Here are some numbered points:
tensor([-0.10,  0.76, -0.62, -0.93,  0.06,  0.06,  0.41,  0.06, -0.68, -1.17,
         0.45,  0.42,  0.13,  1.08,  0.63, -0.36, -0.86,  0.41, -0.62, -1.25,
         1.22,  0.37,  0.96,  0.17]) 0
tensor([-1.75, -1.25, -0.22, -0.54, -0.80,  0.01,  1.17,  0.28,  0.73,  1.38,
         0.97,  0.16, -0.44, -0.99, -2.19,  0.02,  1.37,  0.06, -0.09,  0.49,
         1.03, -0.53, -0.59, -1.17]) 1
tensor([-0.17, -0.71, -0.59,  0.45, -0.44, -0.54, -0.49, -0.49,  0.31,  0.12,
        -0.34, -0.80,  0.00, -0.07,  0.72, -0.95,  0.94, -0.36,  1.41, -1.19,
        -0.28, -1.42, -0.37, -0.24]) 2
tensor([-2.46, -0.35,  1.53, -0.10,  1.79,  0.13, -0.85, -0.02, -0.43,  1.22,
        -1.57, -1.42, -0.93,  1.04, -1.57,  1.12,  1.19,  1.75,  0.64,  0.46,
        -0.89, -2.41, -2.31, -0.42]) 3
tensor([ 1.39, -1.83,  0.26,  0.34,  1.77,  0.64, -1.73,  1.48,  0.51,  1.71,
         3.51, -0.37,  0.11,  0.19,  0.92, -0.10, -0.99, -0.11, -0.45,  0.14,
         1.12, -0.85,  1.96, -0.77]) 4
tensor([ 1.22,  0.30, -0.38,  0.79,  1.00,  0.40, -0.09, -0.46,  0.07, -1.20,
         0.80, -0.72, -1.49,  0.08, -0.57,  0.58, -1.16, -0.17,  0.33,  1.39,
         0.86,  1.20, -0.59,  1.17]) 5
tensor([ 0.87, -0.22, -0.33,  0.25, -0.22, -0.03,  0.60,  0.22,  0.89,  0.11,
         2.28,  0.30,  1.86,  0.23,  0.61, -1.58, -1.61, -0.60, -0.64, -0.63,
         0.74, -0.13,  1.81,  0.79]) 6
tensor([ 0.21,  0.04, -1.01, -0.25,  0.29, -0.30,  0.88, -0.55, -0.98, -1.22,
        -1.75, -0.61,  0.68,  0.52,  0.86,  0.05, -0.36, -0.46, -0.16, -0.01,
         0.33,  0.64, -0.04,  1.54]) 7
tensor([-1.03,  0.04, -0.21, -0.56,  0.07, -0.40,  0.55,  0.31,  0.27,  1.05,
         0.10, -0.95, -0.89, -1.08, -1.10,  0.62,  1.13, -0.18,  0.48,  0.18,
        -2.28, -0.66, -0.44, -0.92]) 8
tensor([-0.18,  1.31, -1.14,  1.18, -0.54,  0.67,  1.86, -0.67, -1.20,  0.61,
         1.14,  0.87, -0.32, -0.42,  0.92,  0.40, -1.04, -1.55, -2.17,  0.09,
         0.31,  2.63, -0.66,  0.20]) 9
tensor([ 2.06,  1.57, -0.80,  1.35, -1.67,  0.85,  0.46, -1.06, -1.12,  0.11,
        -1.28,  0.45, -0.80,  1.05,  3.75,  1.93, -1.84, -1.18, -1.73, -0.21,
        -0.52,  3.61,  0.55,  0.99]) 10
tensor([-1.97, -1.26, -0.76, -0.07, -0.08, -0.99,  0.67, -1.31,  1.15, -0.26,
         0.19, -0.15,  0.10,  0.61,  0.17,  0.64, -0.51, -0.28,  0.23, -1.10,
         0.61,  0.89, -0.55, -0.43]) 11
tensor([-0.35, -0.27,  1.57,  0.53,  0.16, -1.88,  0.29,  0.30, -1.56,  0.88,
        -2.98, -1.96, -0.26, -0.46, -1.06,  0.86, -0.79,  1.32, -0.62,  0.88,
        -0.37, -2.67, -1.59, -0.92]) 12
tensor([ 1.63, -0.52,  0.46, -0.46,  0.89, -2.00,  0.19, -1.22, -0.08, -0.37,
         0.62, -0.35,  0.59, -0.02,  1.34, -1.42, -0.32,  1.33,  0.16, -0.36,
        -0.19, -0.30,  0.15,  1.56]) 13
tensor([-2.87,  0.24, -0.17, -0.81, -0.05,  0.30, -1.50, -0.18,  0.20,  2.15,
        -0.14, -0.37, -1.54, -1.99, -1.26,  1.11,  2.16,  0.69,  1.45,  0.37,
        -0.78, -1.18, -0.36, -2.77]) 14
tensor([ 0.20, -0.49, -0.48, -0.04, -1.02,  1.19,  0.73, -0.57, -1.81,  0.07,
        -1.86,  0.54,  1.20, -0.06,  1.22,  0.40,  0.37, -0.02, -1.06, -0.50,
        -0.05, -0.06,  0.55,  1.44]) 15
tensor([-0.05, -0.24,  0.13, -0.56, -0.09,  0.37, -0.24, -0.72, -0.24, -0.42,
         0.57,  1.22,  1.08,  1.03, -0.48, -0.58, -0.68, -0.57, -0.36, -0.27,
         0.61,  1.74, -0.91,  1.38]) 16
tensor([-2.82,  0.85,  0.45,  0.25,  0.28, -0.19, -0.16, -0.90,  0.10,  0.90,
        -1.24,  1.00, -1.25,  0.13, -0.94, -0.27,  0.79,  0.22,  0.98,  0.49,
        -0.15,  0.91, -0.23, -1.38]) 17
tensor([ 0.22, -0.44, -0.23,  0.83, -0.69, -0.12,  0.86, -0.52, -0.18, -0.89,
        -0.33,  1.48,  0.73, -0.30,  0.80, -0.71, -0.83, -1.00,  0.29,  0.63,
         0.48,  1.84,  0.50,  0.94]) 18
tensor([ 0.89,  0.23,  0.32,  0.07,  1.67,  0.02,  0.30,  0.11,  0.23,  0.21,
         1.76, -0.40, -0.13,  0.50, -0.01, -0.26,  0.49, -0.30, -0.25,  0.35,
        -1.41,  0.27, -0.31,  1.17]) 19
tensor([-1.19,  0.11, -1.64, -0.10, -1.97,  0.07, -0.57, -0.16,  1.00,  0.03,
        -0.11,  0.55, -0.79, -0.30, -0.69, -0.51,  0.66,  0.36,  0.08,  1.28,
        -0.03, -0.89, -0.18, -1.30]) 20
tensor([-0.12, -0.24, -0.29, -0.09, -0.27,  0.16,  0.92,  0.49, -0.47,  0.84,
        -0.25, -1.93, -0.16, -1.29, -0.88,  0.85, -1.30,  0.78, -0.63,  0.46,
        -1.28, -1.48, -0.71, -0.05]) 21
tensor([ 1.63,  0.18,  0.03, -0.39,  0.03,  0.15,  1.89, -0.15,  0.28, -0.12,
        -1.03,  0.39,  0.47,  0.93,  0.49, -0.48, -1.35, -1.55,  0.13,  0.46,
        -0.61,  1.06,  0.24,  1.61]) 22
tensor([ 1.27,  0.93,  0.04,  0.88, -0.27,  0.34,  0.41, -0.45,  0.15, -0.31,
        -0.25,  0.52,  0.09,  0.05,  0.48, -0.93, -0.78,  0.02,  0.18, -0.22,
        -0.74,  0.78, -0.66,  0.40]) 23
tensor([-1.07, -0.46,  1.19,  0.27,  0.58,  0.14, -0.74,  0.85, -0.28,  1.26,
        -0.28, -0.33,  0.21,  1.09, -0.32,  0.39,  0.99,  0.96, -0.38, -0.88,
         0.53, -0.23, -0.86, -0.34]) 24
tensor([ 0.28,  1.26, -0.06, -0.35,  0.42,  0.82,  0.80, -0.26, -0.40, -1.20,
         0.52, -0.54,  0.78,  0.19, -0.43,  0.50,  0.31,  0.41,  0.93,  0.53,
         0.31, -0.05, -0.76,  0.17]) 25
tensor([-1.25, -1.66,  2.12, -1.39,  0.34, -1.52, -0.35,  0.39,  0.97,  0.36,
        -2.94, -2.44, -2.14, -0.42, -1.82,  0.08,  1.61,  3.80,  1.61,  1.89,
        -0.56, -4.10, -2.36, -2.19]) 26
tensor([ 0.39,  0.82, -0.68, -0.82,  1.09, -0.11,  1.39, -0.14, -0.86, -0.68,
         0.49,  0.37, -0.74,  0.95,  0.79,  0.49, -0.33,  0.67, -0.15,  0.25,
         1.20,  0.48,  0.92,  0.95]) 27
tensor([-2.24,  0.92, -0.02, -1.26,  1.04, -0.26, -0.83, -0.34,  0.38,  1.14,
        -0.43,  0.44, -0.50, -0.50, -0.12,  0.86,  0.91, -0.77,  1.35,  1.04,
        -0.67, -0.43,  0.31, -1.75]) 28
tensor([-1.80, -0.97,  1.02,  0.48, -0.08,  0.60, -0.14,  0.19,  0.03,  0.09,
         0.05, -1.30, -1.07, -0.52, -2.12,  1.01,  0.86,  1.13,  0.37,  0.76,
         0.35, -1.27, -0.70,  0.26]) 29
tensor([ 2.30, -0.89, -0.42,  0.03, -1.27,  0.23, -0.58,  1.28, -1.40, -1.44,
         0.84, -0.28,  1.45, -0.97, -0.80,  0.19, -1.74,  0.93, -1.51, -1.29,
         0.60,  0.69,  0.27, -0.15]) 30
tensor([-0.20,  0.24, -1.77,  0.06, -1.31, -0.03, -0.83, -0.42,  0.60, -0.06,
        -2.80,  0.71, -0.50,  0.01, -0.06,  0.50,  2.35,  0.15,  0.51,  0.61,
        -0.78,  0.26, -1.16, -2.75]) 31
tensor([ 0.23,  0.21, -1.00, -1.25, -0.44, -0.12,  0.31, -0.17,  0.27, -0.69,
        -0.98, -0.47,  0.48,  0.19, -1.14, -0.16, -0.93,  0.66, -1.09,  0.63,
        -0.76,  0.18, -0.23,  0.56]) 32
tensor([-2.23, -0.27, -1.26, -0.59, -0.21,  1.01, -0.19,  0.00,  1.33,  0.77,
         0.46, -0.09, -0.84, -1.63, -1.30,  1.48,  0.11, -0.70,  0.17,  1.32,
         1.05, -0.55,  0.71, -1.15]) 33
tensor([-0.23, -0.21,  1.12,  1.20, -0.06, -1.75,  0.01, -0.06,  0.16,  0.57,
        -2.44, -1.55, -1.79, -0.96, -0.13, -0.05, -0.54,  1.66, -0.05,  0.87,
        -1.15, -1.67, -1.83, -0.74]) 34
tensor([ 0.12, -0.07,  1.43, -0.06,  0.04, -0.69, -0.71,  0.62,  0.74,  0.22,
        -3.50, -3.16, -1.20, -1.06, -0.81,  0.32,  2.06,  2.37,  0.11,  2.62,
        -2.00, -1.99, -1.49, -1.66]) 35
tensor([ 0.97, -0.45, -0.14,  0.24,  0.79, -0.52, -0.12, -0.28, -0.09,  0.10,
         0.58,  0.76,  0.40, -0.02,  0.29,  0.28,  0.07, -1.26,  0.05,  0.05,
         0.81, -0.24,  0.42,  0.81]) 36
tensor([-1.55, -0.33,  1.11, -1.11, -0.80, -2.01, -0.58,  0.80,  0.88,  1.11,
        -1.07, -0.16, -1.43, -1.03, -2.32,  0.22,  0.03,  0.42,  1.55,  0.50,
        -0.22, -1.70, -0.53, -1.56]) 37
tensor([ 1.40, -0.85, -0.08,  0.21, -0.05,  0.69, -0.65,  0.32,  0.26,  0.66,
         0.75,  0.72,  1.09, -0.03,  0.33,  0.30,  0.10,  0.23, -0.24,  0.48,
         0.62,  0.72,  1.02,  0.16]) 38
tensor([-2.32, -1.00, -0.01, -0.63,  2.47, -1.18, -0.35,  0.43,  1.65,  1.01,
         2.28,  1.23, -0.57,  0.44, -1.72, -1.15, -0.10,  1.14,  1.81, -1.07,
         1.23,  0.62,  0.06,  0.00]) 39
tensor([ 2.16, -1.05,  0.41,  1.09, -1.61, -0.20,  0.94, -0.19,  0.39, -1.51,
         0.13, -0.05,  1.63,  0.09,  1.77, -1.25, -0.45,  0.35, -0.17, -1.72,
         0.10,  0.25,  0.84,  1.10]) 40
tensor([-0.54, -0.12,  0.84,  0.53,  0.56,  0.58,  0.32, -0.02, -2.13,  1.21,
        -0.44, -1.43, -1.31, -1.11, -0.37,  1.15, -0.89, -0.04, -1.25,  0.00,
        -0.30, -0.61,  0.47,  0.89]) 41
tensor([-1.89,  0.08,  0.58, -0.14,  0.37,  0.73, -2.97,  0.24,  1.25,  1.90,
        -0.33, -1.15, -1.32,  0.35, -1.02,  0.65,  1.73, -0.34,  0.82,  0.63,
        -1.34, -1.79, -0.56, -2.19]) 42
tensor([-2.66,  0.58,  0.22, -0.89,  1.53,  1.52, -3.00,  0.18,  0.14,  2.63,
         0.14, -1.36, -3.77, -0.66, -2.37,  2.31,  2.24, -0.07,  0.87,  0.60,
        -1.03,  0.22,  0.28, -1.71]) 43
tensor([ 1.83,  2.27, -1.30,  1.56,  0.06,  1.60,  0.85, -0.94, -1.75, -0.65,
         0.32,  0.99,  1.25, -0.62,  2.82,  0.04, -2.14, -0.78, -1.22, -0.42,
         0.19,  1.91,  1.46,  0.28]) 44
tensor([-1.80, -0.86,  0.64, -0.78,  0.00, -2.00, -1.14,  0.53,  1.43,  0.37,
        -3.15, -2.17, -1.28, -1.34, -2.53,  0.40,  1.43,  2.37,  1.30,  0.84,
        -0.57, -2.39, -1.83, -2.12]) 45
tensor([ 2.06, -0.39,  0.86, -0.47, -0.14, -0.44,  0.51,  0.78, -0.66, -0.19,
         0.74, -0.05,  0.49,  0.25,  1.31,  0.74, -0.22, -0.55, -1.13, -0.25,
         0.10,  0.18, -0.07,  0.98]) 46
tensor([-0.28, -0.50,  0.31,  0.11,  0.34, -0.68, -0.47,  0.22, -1.74,  0.97,
        -1.93, -1.31, -1.43, -0.07, -1.38,  0.47,  0.69,  1.71,  1.22,  0.09,
        -1.31, -0.63, -1.68, -0.72]) 47
tensor([ 0.70,  1.15, -0.20, -0.36, -1.55,  0.11,  1.35,  0.15, -0.67, -0.98,
         1.34,  0.38,  1.48, -0.75,  0.47, -1.15, -1.19, -0.80,  0.11, -1.42,
         0.12,  0.32,  1.44,  1.31]) 48
tensor([ 1.53,  1.51, -0.12,  1.22,  0.02,  1.84,  2.46, -0.75, -1.20, -0.69,
         0.12,  1.33,  0.58, -0.95,  0.92, -1.57, -1.60, -0.27, -2.45, -0.67,
        -0.07,  3.49,  0.22,  1.35]) 49
tensor([ 0.54, -0.50,  0.01, -0.27, -1.12, -0.38, -0.40, -0.09, -1.41, -0.71,
        -0.39,  0.18,  0.57, -0.46,  0.36, -0.15, -1.58, -0.78, -0.85, -0.41,
        -1.27,  0.67, -0.27,  0.08]) 50
tensor([ 2.98,  1.80, -1.49,  1.70, -1.25,  1.27,  1.34, -1.00, -2.07, -1.90,
        -2.09,  0.12,  1.20,  1.59,  3.61,  0.01, -0.55, -0.70, -2.02, -1.37,
        -0.92,  3.57,  0.17,  2.87]) 51
tensor([ 1.32, -0.58, -0.47, -0.93, -0.81,  1.25, -0.51,  0.15, -2.03,  1.42,
         3.46,  0.92,  1.14, -0.89, -1.17,  0.37, -0.80, -1.12, -1.41, -0.07,
         0.28, -0.21, -0.43,  0.41]) 52
tensor([-0.70,  0.25, -1.38, -0.08, -0.28,  0.12,  0.13, -1.34,  0.09,  0.49,
         0.24,  0.47,  1.01,  0.18,  0.63, -0.13, -0.28, -0.03,  0.81,  0.21,
         0.16,  0.05, -0.10, -0.03]) 53
tensor([-0.74,  0.15,  0.27,  0.12, -0.42, -0.78,  0.87, -0.46, -0.33,  0.03,
         0.16,  0.39,  1.40, -0.19, -0.52,  0.50,  0.36, -0.16, -0.82, -1.31,
         0.13,  0.08, -0.71,  1.08]) 54
tensor([-1.45, -0.76,  0.08,  0.56,  0.24, -0.42, -0.08,  0.14, -0.30,  0.09,
        -1.26, -0.86, -1.48,  0.04, -1.33, -1.71,  0.69,  1.46,  0.65,  0.62,
        -1.05, -0.69, -0.48, -0.42]) 55
tensor([ 0.41,  1.48, -1.24,  1.88, -1.55,  1.57,  1.54, -0.57, -2.27, -1.17,
         0.82,  1.32,  0.26,  1.23,  2.91,  0.40, -2.12, -1.54, -2.77, -0.24,
         0.13,  2.94,  0.71,  1.30]) 56
tensor([ 0.82, -2.17,  1.38, -0.23, -1.00,  0.42, -0.98, -0.20,  0.71, -0.96,
        -0.41,  0.31,  0.98,  0.74,  0.82, -0.27, -0.47,  1.34,  0.50, -0.09,
         0.35, -1.41, -0.21, -0.91]) 57
tensor([-2.54, -1.01,  0.09, -1.67,  2.04, -0.84, -1.38,  0.07,  1.81, -0.92,
         3.31,  0.32,  0.56,  1.63, -2.42, -1.14,  0.13,  0.08,  2.88,  0.32,
         0.18,  0.17,  1.09,  0.49]) 58
tensor([ 0.97,  0.57, -0.49,  0.24,  0.80,  1.09,  0.70, -0.57,  0.15, -0.58,
         0.30,  1.01, -0.46,  0.62, -0.26,  0.27, -0.05, -0.46, -0.38, -0.19,
         0.16,  1.33,  1.09,  0.56]) 59
tensor([-0.33, -0.61, -0.48,  0.07, -0.08, -0.47,  0.43,  0.10, -1.46,  0.01,
         0.41, -0.64, -0.91,  0.34,  0.37, -0.31, -1.03,  0.26,  0.14, -0.70,
         0.32,  0.34,  0.87,  0.01]) 60
tensor([-1.55,  0.57,  0.34, -0.41, -0.15, -0.53, -1.78, -0.67,  0.40,  1.50,
        -0.09, -1.11, -1.37, -0.46, -1.26,  0.97,  0.74,  0.14,  0.30,  0.06,
        -0.63, -0.12,  0.84, -0.01]) 61
tensor([-0.75,  0.48,  0.10, -0.98, -0.45, -0.51,  1.10, -0.36,  0.17, -1.87,
        -0.19,  0.74,  0.76,  1.20,  0.26,  0.33, -0.45,  0.62,  1.34, -0.41,
        -0.39,  1.07,  0.33,  0.10]) 62
tensor([ 0.20, -0.45, -0.23, -1.51,  1.64, -0.62, -2.89,  1.24, -0.06,  1.09,
         4.87,  0.17,  0.82, -0.42, -1.34, -0.61, -1.03, -1.78,  0.69, -0.70,
         1.68,  0.16,  1.46,  0.05]) 63
tensor([ 0.17,  0.26,  0.83,  0.31, -0.92,  0.07,  1.83,  0.42, -0.18, -0.51,
         0.23,  2.39, -0.17,  0.16,  0.32,  0.48, -0.68, -1.00, -1.33, -1.23,
         0.38,  0.48,  0.36,  0.88]) 64
Which five points above are nearest to each new point, looking only along the 4 directions in which the numbered points spread most? Their numbers follow each, smallest number first.
tensor([ 0.55,  0.54, -0.28,  0.20,  0.47,  0.32,  0.48, -0.49, -0.40, -0.77,
         1.15,  0.05, -0.94,  0.83,  0.13,  0.09, -0.65, -0.03,  0.10,  0.98,
        -0.33,  0.39,  0.45,  0.38]) 5 27 36 54 60
tensor([-2.73, -0.03,  0.85, -0.08,  1.32, -1.58,  0.26, -0.83,  1.55,  0.68,
        -0.98,  1.28,  0.44,  0.55, -0.66, -0.94,  0.19, -0.35,  0.53, -0.04,
         0.33, -0.13, -0.26,  0.08]) 2 11 20 53 62
tensor([-1.79,  0.40, -0.01, -1.14, -0.12,  0.81, -2.67,  0.76,  0.45,  1.90,
         1.28, -0.30, -1.81, -0.98, -0.61,  0.54,  1.13, -0.08,  0.43,  0.62,
         0.27,  0.96,  0.49, -2.04]) 1 28 33 42 61
tensor([ 0.34,  0.08,  1.22,  0.22,  0.29,  0.26, -0.40,  1.82, -1.23, -0.21,
         0.08, -0.10, -0.90,  2.02,  0.71,  0.54, -0.91, -0.17, -0.85, -0.61,
        -0.79,  0.25,  0.44,  1.46]) 5 38 46 50 60
tensor([ 1.14, -1.02, -0.96,  0.03, -0.10,  0.54,  0.98, -0.91,  0.20, -1.36,
         2.29,  3.44,  1.66, -0.09,  1.46, -1.47, -1.48, -1.67, -1.35, -0.80,
         1.09,  1.80,  1.46,  1.02]) 6 16 18 48 64
tensor([-0.19,  0.25,  0.36,  0.28, -0.59,  0.58,  0.39, -0.25, -1.12,  0.04,
        -0.10, -0.12,  1.08,  0.25, -0.07, -0.61, -0.72, -0.51,  0.69,  0.19,
        -0.21,  1.26,  0.59,  1.14]) 0 23 27 54 64
tensor([ 1.85, -0.74,  1.12, -1.18,  0.08,  0.78, -1.57, -0.19,  1.44,  0.07,
         2.68, -0.37, -0.30, -0.66, -1.52,  1.13, -0.65,  1.07, -0.40, -0.40,
         1.77, -0.52,  1.21,  0.73]) 4 19 36 38 52
tensor([-1.05,  0.26, -0.16,  0.06, -0.21, -0.08, -0.39, -0.14,  0.75, -1.01,
         0.44,  0.09, -0.37,  0.28,  0.22,  0.93, -0.20, -0.96,  0.00, -0.62,
         0.40,  0.78,  0.88,  0.37]) 11 25 27 53 59
tensor([ 0.74, -0.15, -0.30,  0.08, -1.80, -0.54,  0.07, -0.54, -0.80, -0.41,
        -1.71, -0.12,  0.27,  0.39,  0.45,  0.47, -0.18, -0.09, -1.21,  0.38,
        -0.43,  0.14, -0.49,  0.49]) 7 15 23 32 50
tensor([ 1.25,  0.46, -0.29,  0.24,  0.76,  1.87, -0.78, -0.81, -0.64, -0.41,
         1.41,  0.33,  0.00, -0.53,  0.73,  0.09, -1.67, -0.67, -0.78, -0.70,
        -0.10,  0.13,  1.31,  0.90]) 5 36 38 46 52
tensor([ 0.42, -1.14,  0.29,  0.47,  0.12,  0.56,  1.64,  0.46,  0.10, -1.62,
        -0.25, -0.82,  0.81,  1.05, -0.87, -1.02,  0.13,  1.16, -0.53, -0.31,
         0.36, -0.06, -1.38, -0.21]) 2 13 32 54 57
tensor([ 0.43,  0.42,  0.32, -0.35,  0.30, -0.03,  0.05, -0.57,  0.46,  0.19,
         0.24,  0.86, -1.32, -0.27, -0.02,  0.77, -0.72, -1.76, -0.07,  0.62,
        -0.68,  0.19,  1.20,  1.14]) 5 19 27 59 60
tensor([-0.15, -0.29,  0.74,  0.30,  0.76,  0.27,  0.46, -1.32,  1.05,  0.67,
         0.89,  1.00, -0.22, -0.10,  0.22,  0.19, -0.63, -0.11,  0.39,  0.00,
         1.02,  1.14, -0.32, -0.50]) 11 25 27 36 53
tensor([ 0.74, -0.80, -0.21,  0.48,  0.02, -0.69,  1.09, -0.57, -1.31,  0.15,
        -0.99, -0.82, -0.55,  0.46,  0.85,  0.07,  0.31,  0.39,  0.44, -1.32,
        -0.56, -0.68, -1.01,  0.45]) 7 23 25 32 50
tensor([ 2.78,  0.88,  0.05,  0.82, -1.23,  1.65,  0.22, -1.31, -1.37, -1.89,
         0.85, -0.08,  0.93,  1.68,  2.29, -1.53, -1.81, -1.48, -1.00, -0.77,
         1.33,  1.82,  1.57,  2.14]) 40 44 48 49 56
tensor([ 1.08, -0.63,  0.03,  0.18,  0.26, -0.39, -0.68,  0.56,  0.60, -0.84,
         1.38,  0.25,  2.18,  1.13,  0.73, -0.73,  0.14,  0.34,  0.66,  0.44,
        -0.08, -0.18,  0.67,  1.55]) 0 6 13 36 48
tensor([ 1.87, -0.05,  0.90,  0.76, -0.50, -1.69, -0.09, -0.70, -0.75, -0.55,
        -0.17, -0.34, -0.06,  0.19, -0.90,  0.37, -0.06,  1.14, -0.46,  1.18,
         1.22,  0.32,  0.55,  0.73]) 32 50 54 57 60
tensor([ 1.38, -0.55, -0.35,  0.37, -0.60, -0.18, -0.50, -0.48,  0.65, -0.77,
         1.58,  1.55,  1.36,  1.46,  2.54, -0.34, -0.77, -1.05,  0.38, -1.59,
         1.82,  1.75,  0.14,  1.83]) 0 6 16 18 48
tensor([ 0.42,  0.18, -0.08,  0.70, -0.52, -0.25,  0.62, -0.51,  0.33, -0.82,
        -1.17,  2.02, -0.70, -1.99, -0.45,  0.25,  0.72,  0.32,  1.04,  0.38,
        -1.00,  0.19, -0.36, -1.31]) 2 20 25 32 53
tensor([ 1.02, -0.78,  0.29, -1.45,  1.19, -1.32, -0.14,  0.23, -0.61, -1.73,
        -0.67,  0.61, -1.01,  0.85,  1.43,  0.81,  0.43,  1.05,  0.48, -1.37,
         0.30, -0.82, -0.98,  1.00]) 2 13 32 54 57
tensor([ 0.95,  0.60,  0.72, -0.61,  0.36,  0.63,  0.13,  0.62, -0.88, -0.13,
        -0.23, -0.18,  0.49,  1.03,  0.86, -0.20, -1.27,  0.54, -0.22, -0.13,
        -0.75, -0.44,  0.62, -0.04]) 5 46 50 54 60
tensor([ 0.31, -0.67, -0.86, -1.34,  0.84,  0.41, -2.13,  0.63, -0.53,  0.64,
         3.33,  0.56, -0.03, -0.65, -1.27,  0.80, -1.38,  0.58, -0.51, -1.63,
         1.44, -0.22,  0.22,  0.72]) 4 19 38 52 63
tensor([-1.50, -0.25,  0.64, -0.43,  2.78, -1.26, -0.83, -0.09,  2.35,  0.70,
         3.30,  1.65,  1.14,  0.65, -1.09, -2.60,  0.59,  0.13,  3.06, -0.61,
         0.41, -0.07,  0.44,  1.77]) 1 11 39 58 63
tensor([-1.33, -0.53, -0.08,  0.78, -1.04,  0.39,  1.41, -0.85,  0.89,  0.66,
         0.54,  1.67,  2.15, -0.87, -1.21, -0.83, -0.66, -2.69, -0.10, -0.69,
         1.17,  0.15, -0.13,  0.11]) 0 16 27 53 59
tensor([ 0.37, -0.45, -0.29,  0.80, -0.41,  1.02, -0.36, -0.58,  0.04,  0.30,
         0.11,  0.35, -0.39,  0.57, -0.25,  0.19, -1.02,  0.06, -0.13,  0.73,
         0.29,  0.92,  0.09,  0.60]) 5 25 27 54 60
tensor([ 0.60, -0.95, -1.83, -0.66,  0.11,  0.53,  0.22,  0.05,  0.45,  0.20,
        -0.27,  0.14, -0.52,  0.08,  0.34, -0.18,  0.51,  0.22, -0.31, -0.13,
         0.62,  1.28,  0.48,  1.36]) 0 5 27 53 54
tensor([ 2.29,  1.10, -0.27,  1.11, -1.72,  1.24,  1.76, -1.12, -1.24, -2.33,
         1.00,  0.38,  1.47,  1.13,  2.44, -0.82, -2.58, -0.27, -0.51, -1.46,
         1.18,  0.96,  0.57,  0.84]) 22 40 44 48 49
tensor([-0.68, -0.91,  0.70, -0.07,  0.36, -1.47, -1.59, -0.46,  0.08,  1.61,
        -2.40, -1.94, -1.32, -0.86, -1.89,  0.68,  2.26,  1.49,  1.25,  1.29,
        -1.18, -1.95, -1.64, -2.36]) 3 35 37 45 47
tensor([-0.04, -1.21,  0.80,  1.57, -0.10, -0.85,  0.13, -0.32,  0.38,  1.18,
        -1.29, -0.69, -0.27, -0.34, -1.35,  0.46,  1.73,  1.56, -1.16,  1.09,
        -1.57, -1.66, -1.36, -3.34]) 3 12 29 34 47
tensor([-0.46, -0.41,  0.68,  0.40,  0.53, -1.28,  0.90,  0.72,  0.67, -1.56,
         0.03, -0.59,  0.38,  0.59, -0.42, -0.45,  0.08,  0.53, -0.40, -1.03,
         0.76, -0.51, -0.16,  0.65]) 2 13 25 54 57
tensor([-2.16,  0.63,  0.44, -0.78,  0.24,  0.50,  0.68,  1.10,  1.08,  1.61,
         1.16,  0.41, -0.76, -0.61, -0.84,  0.50,  1.45, -0.01,  0.22,  0.84,
        -2.01, -0.01,  0.43, -1.59]) 1 8 28 33 61
tensor([-1.59, -0.08, -0.19,  1.11, -1.13,  0.88, -0.34, -0.11,  0.90,  0.63,
         0.60,  1.85, -0.42, -0.26, -0.90, -1.55,  0.07, -1.57, -0.45,  0.37,
         0.91,  0.60,  0.99, -1.08]) 11 20 33 53 59
tensor([-1.67,  1.21, -0.62,  0.56,  0.45, -1.21,  0.50,  1.13,  0.67,  0.17,
         0.38, -1.10,  0.62, -2.00, -0.04, -0.57, -0.81,  0.57,  0.16, -0.03,
         0.35,  0.44,  0.06,  0.01]) 2 24 25 54 60
tensor([ 1.39, -0.80,  0.15,  0.52,  0.47, -0.90,  0.48,  0.00, -0.68, -2.20,
        -2.76, -0.67, -0.43,  0.84, -0.07,  1.39,  1.27,  0.70, -0.27,  0.06,
        -0.14, -1.45, -0.82, -0.40]) 12 32 34 47 55
tensor([-0.07, -0.48, -0.41,  1.02, -0.51, -0.40,  0.04,  0.17, -0.94, -1.90,
        -0.65, -0.15, -0.92,  0.68,  0.83, -0.98,  0.81,  0.54, -0.25, -0.14,
        -0.94, -0.90, -1.00, -0.99]) 2 7 25 32 54
tensor([ 1.17, -0.42,  0.32, -0.59, -0.36,  0.38,  0.63,  0.11, -1.43,  0.28,
        -2.40, -1.59, -0.49, -0.18,  1.38,  0.86,  0.15,  0.14, -0.20, -0.68,
        -0.76,  0.48, -1.06,  0.27]) 7 15 21 32 50
tensor([-2.01,  0.31,  0.41, -0.72,  1.55, -1.21, -0.16,  0.49,  1.41, -1.07,
         0.98, -0.11,  0.94,  0.87,  0.36, -0.27, -0.04, -0.90,  1.33,  0.75,
        -0.62,  0.00, -0.11, -0.20]) 1 2 11 20 53
tensor([ 0.67, -0.40,  0.64, -0.07,  0.77,  1.13,  0.22,  0.00,  1.42,  0.26,
         0.58,  0.19,  0.27,  0.27,  0.65, -0.38, -0.53, -0.62, -0.63, -0.38,
        -0.10,  0.93,  0.42, -0.25]) 5 19 36 38 60
tensor([ 2.21, -1.18,  0.11,  0.74,  0.76, -1.73,  1.01,  0.03,  1.09,  0.26,
        -0.02, -2.05, -0.14,  0.53,  1.35, -0.99, -1.01,  1.23, -0.09,  0.91,
        -0.88, -2.08, -1.10, -0.70]) 2 13 21 32 57
tensor([ 0.89, -0.23, -0.02, -0.41, -1.96,  1.28, -0.03, -1.32, -0.22, -0.48,
         0.18,  0.90,  0.26, -0.11,  0.41,  0.18, -1.42, -1.10, -1.62, -0.76,
         0.21,  0.72,  0.32,  2.01]) 22 48 50 59 64
tensor([-1.14,  1.83,  0.69, -1.11,  1.04, -1.10, -2.79,  0.65,  1.30,  1.01,
         0.18, -0.49, -1.83, -0.77, -0.77,  1.60,  1.66,  0.65,  2.07, -0.14,
        -0.93, -1.30, -0.35, -0.93]) 1 14 37 42 61
tensor([ 0.74, -1.04, -0.26,  0.35, -1.74, -1.22,  1.06, -0.59, -0.70, -1.42,
         1.07,  1.18,  2.46, -1.31, -0.04, -1.68, -1.52, -1.11, -0.02, -0.51,
         1.56, -0.96, -0.15, -0.31]) 0 6 13 40 48
tensor([ 0.56, -0.84,  0.67, -2.04,  0.08,  0.04, -1.63,  0.52,  0.93,  1.79,
         3.73,  0.84,  1.10,  0.23, -0.92,  0.08, -0.38,  0.88, -0.16, -1.71,
        -0.41, -0.88,  0.17,  0.10]) 4 19 38 52 63
